In the data rows, 128 means zero.
Here is a table of points, one per row:
 87 108 144 141 132  72  55 133 142 112  94 161 107  90 100 130 134 154 113 139 111 110 108 146 135 149 255 129 131 113 174 121  97 203 157 140 118  95 134 152 114 125 105 121 108  94 124 130
142 119 141 187 207 146 125  62 133 138 179 129 151  79 112 128 114 113  91 106  95 159 159 127  91 143 105 122  93 110 132 117 134 152 120 139 121 152 109  67 101 108  99  63  83  93 113 149
148 126 161  68 130 100 175  97 128 119 135 158 155 197 141 115  98 183 108 194 132 134 125 126 144  69 141 107 137 120  98 176 171 103 113 120 127 135 106 169 130 134 131 110 123 106 145 132
135  94 119  92 113  89 119 148 116 136  69 128 110 203 157  78 149  99  98 140 115  45 145 147 125 129  96 145  69 147  90 100  98  94 122 103 151 152  90 137 106 153 117 128 149 117  88 251
164 126 111 136  96 138 157 116 173 160 101 138 164 138 108  87  74  89 163 151 103  95 136 156 128 126 103 147 103 110 128 129 128  87 108 133 118 111  48 133 150 150 133 182 116 119 150  87
155  98  94 146 133 127 129 185 112 128 123 123  73 168 100 114 102 169 122  87 177 127  88 122  88 127 117 128 154  88  85 147 145 123 130 114 173 142 129 100 125  97  97  92 163 109 110 156
187 131 120 113  98 130 164 105 102 158 110 117 163 104 143 127 102 124 123 140 122 125 178 102 144 149 201  42  92  92 177 149 152 107 163 111 120 163 122  79 112  48 114 114 100 154 155  86
 93  90  96  71 107 162 169 117  99 110 164  88  80 140  72 156 102 118 155 105 147  98 157 108 129 145 154 123 168  69 108 124 174 136 118 102  95  92 149 184 132  71 118  52 127 164 183 130
151 117 106 124 110 157 113  80 142 136 145 132 156  80 130 140 134 118  82 113  88 102 107 121 140 140 105  80 125  76 223 148 135 125 106 203  90 150 118  79 128  85 120  75 104  85 104 152
114 142 127 101 141 184  65 155 103 124 113 155  88 206  99 169 143 136 103  79 127 192 136  94 103  59 187 128 125 125 124 107 123 130  99 106 118  93 140 135 123 135  90 145 109 126 108  79
128  89 119  83 118 113 168 109 117  83  97  95 113 149 162 198 153  94 123 158 115 112 107 149  98 134 108 151 116 146 110 143 111 223 177 126 177 116 114 128 139 148 148 127 171 115 147 157
127  89 113  96  96  90  90 139  82  77 118  86  87 125  99  86 126 124 111 134 188 138 142 177 170  98 120 163 100 108  64 125  88  98 113 175 151 137 157 120  84  85 240 131 137  89 125 108
104 125 151 113 154 127  87 136  62  97 103 155 143 172  54 126 101 115  88 113 161 148  91 171 103  78 140 113 155 169 119 126  60 147 119 118 113 103 185 127 170 151 103 138 107 183 132 143
130 121  78  93 111 161 176 154  89 123 142 190 155 121 136 132 102 120 134 126  75 162 111 140 151 140 138 178  85 145 100 198 105  99 123 105 105 106 113 144 153 135  89 106  92 148 115 123
147  99 116 109 116  71 131 145  87  89 118 115  94  97  52  88 137 135 217 103 205 126  89 103  94 114 148 114 138  80 120 144 107 102 142 188 191 156  90 140 172 203  91  94 157 148 127 149
 83 160 107 104 130 150 140  71 144 142 139 155 120 162 113 156 138 154 213 125  69 138 102  86 149 150 129 106 151 172 129  95 182 125 147 118  64 119 145 112 129 122 139 131 113 137 188 182
104 117 144 134 114 170 127 127 159 192 119 131 157  66 163 124 164 141 113 128 121  88 119 119 102 107 112 153 114 101 114 111 129 161 163 160 106 134 145  75  99  67  75 141  81  89 118 133
115 154 110 171 184 185 129 135 101  97 128  96 161 137 112 148 104 118 129 107 122 133  94  96 123 132 136 122 181  93 200 111 120 153 114 134 131 118 164 131 147 149 178 171  95 117 138 141
107 119 171 198  98 142 152 109  96 159 113 157 115 133 129 155 104 116  80 161 193 117 151 112 139 157 137  87 123 134 156 143 155 118 182  88  83 167  93 120 174 104 151  92  89 121 172 117
110 143 142  92 118 115  89 115 150 121 105 145 122  98 115 121 115 177  92  94 133 152 142 106 115  79 122 131 121 123 161 120 110 189  97  56 232 133 128  90 187 128 113 148  86 112 183 105
147 128 138 156 162 152 139 159 219  83  86  77  94 170 152  78 169  81 119 174  96 149 170 166  88  94 165 133 183 122  77 116 138 160 116 196 152 123 155  94 150 122 134 110 152 116 118 127
111 105  63 149 214 116 170 213 113  94 153 112 196 132 119 116 127 198 125 130 124  87  91 146 129 123 133 150  77 164 134 132 162 113 109 133 153  93 100 171 106 151 127 103 167 104 128 126
151 114 150 139 151 109 123 142 147 217 109  75 109 122 160 131 211  90  81 145 121 165  97  80 138 148 148 157 164 112  76  83 127 103 101 175 153 182 138 193  86 104 157  92 185 128 126 156
150 136 109 165 149 111 171 120  91 193 139 106 127 124 165 131 137  54 136  88 162 159 138 100 159  90 151 142  94 132 166 112 121 199 122 151 156 115 140 134 134 113 105 143 198 169 111 118
108 124 113  76 163 110 142 119 133 173 148 132 129 180 125 153 145 171 198 185 120 124 134 132 129 128 122 123 143 127  94 125 167  82 127  80 152  94  70 128 163 126 131 156 107 195 124 115
109 149 120 121 107 108  79 132 171 103 111 120 135 114 104 188 130 158  87 160  96 157  96 133 204  83 116 114 160 176  87  86 133 157 100  90 118  77 170  95 194 152  98 128  87 149 164 106
184 145 127 108  97 136  63 149  98  68 143 105 143  74 115  89  87 144 108  82 157 145 201 132 105 106  89 128  75 127 156 117 121 121 225 164 162  88 196 114 172 107 114  87 153 131  92 149
136 129  64 127 154 106 110 120  89  75 168  98  81 135 120  88 136 128 137 194 196 124 108  81 155 162 178 133 100 100 146 133 149  99  85  99 139 122 116 182 174 114  99 136 159 158 171 149
100 119  88 106 164 145 106  78 153  93 130 111 113 136 145 154 118 110 124 157 188 149  96  52 159 169 131 116 137  93  81 144 138 138 132  98 149  92 137 117 120 127 128 142 154 152 139 126
211  89 202 196 112  54 100 155 127 122 153 175 115 169 137 160  97  76 111 104  87 122 159 121 158 123  95  90 120 111 110 196 174  61 165 137 129  94  77 124 108  73 109 108 140 139 164  94
 74 126 192 120 141 135  78 116  99 109 104 118 139 120 105 153 125 130 112 156 100  88  93 119 202  80 126 113 110 125  82 112 177 140  99  90 110  72 181  96 146 133 108 195  94  91 127  93
139 109 154  93 133 127 103 120 149 142 154 114 115 135  90 123 101 147  84 130 123 115 118 112 151  87 125  92 131 103 165 135  88 108 131  95 129  95 112 157 107 121 160 132  74 137 112 107
153 158  88 116 116 140 107 159 145 125 184 128  90 118 150 126 192  64 146 121 126  99  90 149  65 115 225 139  90 161 105 153 110 104 134 150 135 126  89 140 129 140 153 175 143 106 114 184
 89 101 153 143  83  99  64 118 129 122 103  95 116 127  92  86 130 115 147 151 112 125 104 111  90 112 126 169 142 118 148 138 113 160 101  68 136 106 183 136 163 135  98 113 146  88  88 108
135 122 145  89 134 108  54 154 132 154 132  98 199 105 166 157  65 114 150 106 122 126 147 207 100  66 102  85 150 157 157 165  90  94  87  95 120 120 167 100 134 157 105 143 104 129 167 117
190 128 164 190 135 115 177 152 139 102  83 117 106 110 115 129 171 149 121  62  92 122 125 159 134 103 139 123  84 100 124 158  60 107 119 137 124 133 207 106 180 119 134 119 124 111  95 136
 95 255  92 122  96 140 127 125 121 144 208 139 122 118  84 142 134 143 164 139 126  41 115 182 139 145  73 132 106 130 120 132 114 136 112 135 124 134 128 151 122 113  94  99 127  78 108 166
218 114  67 143 166 162 103  92 143 177 157 149 102  80 118  83 161 174 186 138 147  43 177 153 119 142  89 146 101 235 131 123 113 145  94 134  99 142 132 148  99 128 146  92 132  82  50 151
132 125 178 109 132 124 169 173 122 155 130 174 203  90 102  75 140  97 139 130 148 129 132 106 167 117  99  93 157 158 146 176 103 127 146 124 130 166 107  94  85  87 130 138 150 120 141 111
144  90 133 111  96 115 120 140 150 127  89 118 103 119 118 143 144 165 140 148 135 160 131 127 129  82  82 140  87 122 120 151 217 187 119 141  97 170 123 146  81 159 128 182 112 122 151 184
116 165 154 147 175 181 114 111 132 109 131 145 186 171 188 145 139 178 129  75 105 129 151  89 151 127 156 152 176 129 116 112  83 167 108 135 130 213 164 186 155 172 140 186 131 150 139 116
111 181 113 161 201 173 138 132 105 118 117 144 139 135 150 154 217 106 118 132 139 173 199 120 123 113 124 143 218 101 157 150  97  84 163 123 133  94  56 116 153 143 136 142 152 212 108  98
110 137 163 148 102 126 124 204 125  80 107  95 160 120 251  79 152 120 154  80 102 165  83  80 111 134 120 100 116 130 131 106  82 118 130  97 124 114 107 133 130 150 195 101 120 107 109 121
139  93 163 117 159  96 123 132 155 126 154 138 118  91 114  94 133  96 144 120  86 141 154 171  88 147  92 128  91 125  89 134 130 144 102 113 116 177 132 104 159 128 139 131 154 118 195  85
116 157 123 120 140 109 158 102 109 115 130  67 101 121  91 166 127 134 129  40 190 148 120 110 129 176 144 108 194 117 151 122 115 190  50 120  99  89 136  81 116 141 149 140 128 106 124 122
 93 133 162 126 157 132 140  93 108 115 124  70  95 165 159 108 104 146 138 111 188 167  73 117 138 155 137 142 138 107 173 106  93 145  59 186  96  83 146 126 123 109  79  91 140 141 149 164
117  90 119 120  84  57 182  77 136 159 154 126  91 153 182 149 143  91 127 169  86  95  87 107 106 116 102 135 153 133 128  50 166 127 186 151  63 212 143 101 101 166 138 108 138 100  86  92
119 108 110  81 158 119 137 152 105 118 191 194 139 133 149 144 100 109 171 138 190 137 144 158 229 201 168 119 164 108 110 113 169 150 125  75  83 149  80 135 120 174  98 131 101 172 122 174
101 105 135 153  39  92 112 108 203 171 141 138 145 200 141 131 166 151 107 156 155 127 179  90 100 199  68  87 104 110 102  85 118 149 139 150  59 157 160  89  98 100  92 122 121  70  90 125
107 108 120 116 141  89 144 117  86 105 129 105  77  80 147 111 126 218  82  92 103 137 132 172  85 145 116 105 146  96 133 122 122  93 135 128 119 135 111 144 121  89  91 224 165  98 150 123
118 106 142  93 118 193 124  99 175 166 149 135 107 110  96 111 116 140 127 111 133 161  92 186 207 127 107  73  95 121 149 139 158 115 222  95 131 136 128 113 134 116 116  98 121 115 125  97
159 113 104 197  71 164 136 106 118 126 168 125 168 106 149  67 144 168 110  99 148 110 126 177  79 134 152 174 120 166  82 120 118  91 140 152 120 114 155 115 170 126 120 249 148 126  95 149
132 102 128 158  89 115 142 129 126  77  82 126  96 113  87 142  84 124 138 172 112 145 129 131 168 130 136 117 150 167 143  88 132  91 118  81 146 141 131 132  62  99  83 140 148 106 115 137
183 100 158  83 129 110 150 154 104  88 136 136 138 198 121  92 194  74 122 119 155 111 143 144 123 177 112 173 134 110 194 161 161  88 186 112 154 117 143 126  81 131 123 143 138 161 159  87
There is one direction along which these points spread out most. How many in every 100 of the points above lie lower along it than each point below? Answers are rounded to whole numbers. More than half of the points above lie lower than the first one.
106 154 106 105 140  83 180 141 172 157 124 123 103 129 150 202  89 119 154 158 178 128 103 100 127 112 123 240 159 152  92 103 142  91 210  94  96 160 147 157 150 114 179 126 119 112 123 148 46
160 125 118 145 107 127 121 123 159  99 104 140 156 109 125 140 130 121 101  98 137  88  64 127 125 159  87 105 102 146 148 107 114 163 110 170 103 161 109 132 110  41  99 112  83 201 123  74 30
 81 154 132 167 102 161 119 127 134 155 186 126 159 110 154 130 119 224 135 106  99  98  97 179 137 128 108 134 133 181 152 190 119 136 109 132 177 149 130 138 139 140 178 144 127 243  59 153 57
 82 139 110 137 165 138 145 146 136 121 101 147 162  83 119  92 140 111 148 123 105 155 178 140 119 101  89 118 139 180 123 142 151 118 108  96 134 103 132 222 153 116 133 154  89 107  72 166 57
126 210 154 105 104  82  93 153 108 100  60 149  57 110 138  83  72  93  90 142 125 127 124 125  92 108 123 134 101 147  78 123 191 158 117 126 112 132 112 128  89 176 163 120 139 128 109 115 46
119 145 192 111 165 192 155 210 109 162 112 179 134 137 158 191 135 131 128 210  77 183 134  99 130 115 143 169 161 147 157  90 115 134 118 150 138  95 127 104 167 168 213 178 166 135 102 137 74
102 127 114 168  85 138 169  68 185 121 125 153 141 118 129 156 152  98 134 136 139 132 134 122 101 105 135 164 117  93 148  85 154 122 130 135  95 169  93 100  71 108 199  99 176 153 179 133 17
 96 106 138  86 109 131 137 132 201 153  94 151 145  87 120 131  59 112  87 141 120 116 220 112 113 146 151  91  91 165 124 143 156  78 137 190 103 115 154 114  94 210 129 127 106 174 146  75 37
141 120 139 178 122 177 124 173 118 117 134  97 125 100 135 143 101 126 150 145 100 112 219 114 165 129  90 107 136 116 139 182  89 115 153 134 116 141  94 113 117 158  88 128  98 113 174  74 43
171 175 101 163 147 123 152 121 108 185  96 119 129 118 141 108 143 130  98 174 122 156 116 118 102 167 141 107 156  86  86 128  71 167 168 146 142  97 144 149  84 167 185 126 138 148 186  90 52
107 111  50 112 106 114 114 139  72 153 134 141 124 177 103 109 103 109 169  82 103 150 165 143 168 139 130 149 143 178 194 182 145  89 101 166 198 122  72 172 157 161 110 122 122 100 123 109 61
108 128 131 163  92 184 152  65 147 162 192 234 141 103 164 146 120 143 200 129 118  96  72 181  90 190  82 142 112 154 152  96 143 116  64 127 207 106 151 190 120 173 130  88 111  86  86 154 19
151 174 182 164 154 128 123  88 133 141 100  58 188 156 138 166 149  98 115 115  87 157 130  88  81 200 164 173 139 118  92  77 103 121 151 159 131 179 114 108  76 122 160  94 175 157 112 128 20
